One turning vector, and how many steps it has turned
The counts run from 0 to 253.
[112 114 146 117 185 126 155 131 123 140  91 140 112 139 111 107 123 126
 166  77 130  98 145 110 116 171 155 126 168 105 170 101 111 124 189 155]
188
[107 125 138 141 170 120 147 125 129 177 126 118 107 136  91 142 117 135
 178 142 198 101 171 142 125 161 142  78 109  94 156 113 115 135 146 136]
223
[130 125 162 157 131 115 153  94 152 172  72 127 122 114 117 119 121 127
 126 133 130 158 163 114 118 145 165 126 177  98 165  90 143  87 124 165]
16
[110 137 129 142 139 118 106 144 116 129  94  89 143 116  98 121  77 132
 148 176 158 152 156 117 125 179 141  72 135 111  87  96 139  90 163 157]
125
[150 145 157 168 176 126 132 128 106 142  96 114 123 153 103 151  93 140
 125 162 155  84 129 153 111 183 147 144 152 120 152 123 101 147 179 134]
239
[ 80 143 127 136 151 138 120 117 136 156  78  69 145 121 135 139 116 135
  97 141 156 180 140 121 137 152 146 125 184 144 130  97 149 128 109 185]
160
[124 106 126 137 175 120  96 106 137 146  83 124  77 110 115 123 108 126
 151  99  98 121 165 110 136 174 127 123 167  85 143  99 124  86 150 157]
138
[102 171 193 155 174 130 133 102 121 181 120  98  99 161 118 108 162 118
  95 111 170 143 147 120 107 132 136 119 133 134 158  94 122 144 157 126]
63
[130 143  92 138 165 106 104 136 159 158 104  63 138 185 103 138 101 169
 159  88 151 128 141 114 124 147 159 129 149 140 150 113 128 122 131 189]
38
[121 174 121 150 175 124 153 131 114 193 112  98 118 145  97 153 113 149
 135 140 189 132 128 114 111 149 153 132 118 120 170  97 166 133 173 134]
69
[146 137 164 192 178 112 109 131 124 137  75 102 108 142 124 126  94 129
 115 124 158 121 168 138 120 130 115 167 168 110 168 115 120  87 176 117]
243
[112 143 182 117 165 131 139 106 175 168 114  91 129 129 132 122 112 130
 147 128 149 122 162 100 126 134 102  75 123  88 174 104 106 142 154 144]
219
[110 149  96 128 149  99 116 151 149 142 117  62 149 191  96 140 107 167
 149  95 155 131 144 139 119 160 178 119 151 133 137 110 134 113 154 162]
37
[105 167 146 123 127 134 129 124 100 161  83  68 111 156 110 141 126 139
 115 119 131 138 157 112  83 156 170  80 136 159 124  91 142 148 130 156]
167
[102 182 161 141 161 111 167 130 103 168 123 131 142 124 104 128 135 113
 130 121 162 148 150 124 117 154 159 109 127  72 161 102 134 126 193 145]
67
[130 143 145 148 177 118 175 140 134 105  86 112 161 140 113  89 134 115
 157 101 143 138 125 121 159 155 139 147 161 122 158  99 106 118 148 211]
196
[117 173 148 146 123 105 106 134  86 168  60 107 103 133 102 184 103 140
 107 156 156 127 147 115 108 162 136 115 116 124 139  96 146 142 153 136]
118
[147 161 176 147 157 119 182  96 138 184 104 128 107 117 120 119 124 128
  98 110 175 141 157 108 125 134 146 126 120 106 189 107 117 120 163 147]
65
[125 131 188 162 175 141 107 112 148 115 123  65  89 156 108 120 123 167
 116 129 137 108 152 130 153 158 123 136 128 132 124  87  83 120 160 121]
95
[102 160 129 142 138 113 103 116 120 176  67 111  97 120 107 183  76 135
 118 169 173 138 151 113 116 146 124 120 135 123 141  92 140 139 133 152]
119
[124 164 167 148 157 119 124 110 167 176 125  62 109 172 112 144 130 159
 142 127 144 122 149 108 118 124 121  89  91 134 163  85 130 138 131 149]
217
[ 97 143 128 177 199 127 147 120  95 159 143  78 125 136 123 110 161 141
 156 123 167 129 164 165 140 156 149 133 176 125 149 111 125 126 130 155]
53
[128 153 189 179 184 145  97 111 137 136  98  77 128 148 138 113 127  83
  76 127 126 149 158 107 121 149  94 130 130  96 130 109 120 116 153 152]
251
[112 139 127 143 175 127 136 138 107 111 122  94 118 147  87 143  86 137
 159 146 174 128 192 130 134 167 144 120 140  96 124  94  94 121 176 113]
85
[103 142 114 137 143 138 131 144 121 164  70  76 132 119 124 156 133 166
  99 138 159 155 129 119 127 158 163 126 173 150 137  98 171 130 126 181]
159
[143 149 176 149 156 137 178 137 136 126  65  92 120 147 133 126 141 120
 103  95 154 129 170 117 107 126 125 131 142 123 185  99 116 129 134 131]
203
[ 92 107 147 123 186 152 137 116 138 151 120 115  91 160  89  96 137 133
 170 112 164 117 140 120 111 171 163  90 136 152 114  96 104 141 141 162]
183
[ 97 137 155  87 141 130 143  90 139 169  78  84 116 127 137 125 105 114
 130 112 134 167 180 106  88 153 142  76 174 111 157  98 133 117 138 130]
170
[ 81 130 153 141 155 113 123 121 148 166 140 103 107 151  90 140 107 152
 166 143 196 117 170 146 123 143 140  89 130 102 148 109 109 115 169 118]
224
[149 151 173 148 178 164 172 111 116 174 118  71 128 131 116 114 149 150
 114 146 155 114 111 117 124 166 147 117 127 133 158 108 138 155 160 154]
60
[123 164 183 163 181 138 154 124 108 148 131  87 148 117 132  79 160 121
 138 103 127 118 140 103 141 152 133 115 148 118 160  97 139 122 176 169]
58
[100 125 113 133 161 118 122 172 136 136 118  82 157 167  98 123 101 157
 151 107 162 132 163 133 114 163 189  94 153 108 131 116 127 111 175 157]
36
[121 166 127 166 163 132 154 123 128 157 100  76 126 154 121 173 133 161
 140 145 166 137 170 114 103 128 146 139 150 121 177  76 152 133 129 133]
208
[110 136 138  99 154 107 123 131 167 164  82 100 123 176 115 135 106 106
 115  71 155 142 165 131  82 149 146 106 145  99 162 120 125 103 151 138]
32
[124 159 167 159 179 162 166  93 124 185 135  82 124 139 116 113 150 137
 115 155 171 132 125 133 130 165 153 125 128 122 149 111 123 153 141 171]
61
[153 119 161 136 144 138 148 124 177 170  83 122 129 143 106  88 118 128
 118 113 149 152 149  80 114 141 156  86 118 106 143 103 128 103 140 187]
25
[148 134 151 150 165 111 171 125 157 118  86  96 145 138 116 104 123 140
 126  93 153 142 119 127 153 148 149 162 169 137 168  99 103  90 159 178]
195
[ 85 154 158 114 140  93  94 113 135 154  72  98 124 123 125 151  74  91
 118 136 159 162 161 131 112 152 102 113 157 103 140 107 137  94 152 131]
121
[ 93  94 159 113 154 100 105 134 130 138  56 107 115 109 134 138 112 148
 152  98 133 104 146 135 131 160 109 118 206 128 157 104 138 102 161 154]
0
[126 145 161 131 164 134 125 103 174 178 123  83 107 141 129 136 117 142
 151 130 156 125 165  80 127 119 110  88 110 121 174  89 124 148 127 164]
218
[127 122 141 133 148 155 138 119 120 158  68 109 110 138 106 160 140 148
  80 136 131 119 124 148 133 206 168 130 153 130 138 121 114 156 134 186]
150
[132 137 115 166 189 126 173 104 101 162 126  77 135 134 122 125 139 138
 153 129 154 116 150 170 133 178 149 134 169 114 166 128 122 115 129 163]
52
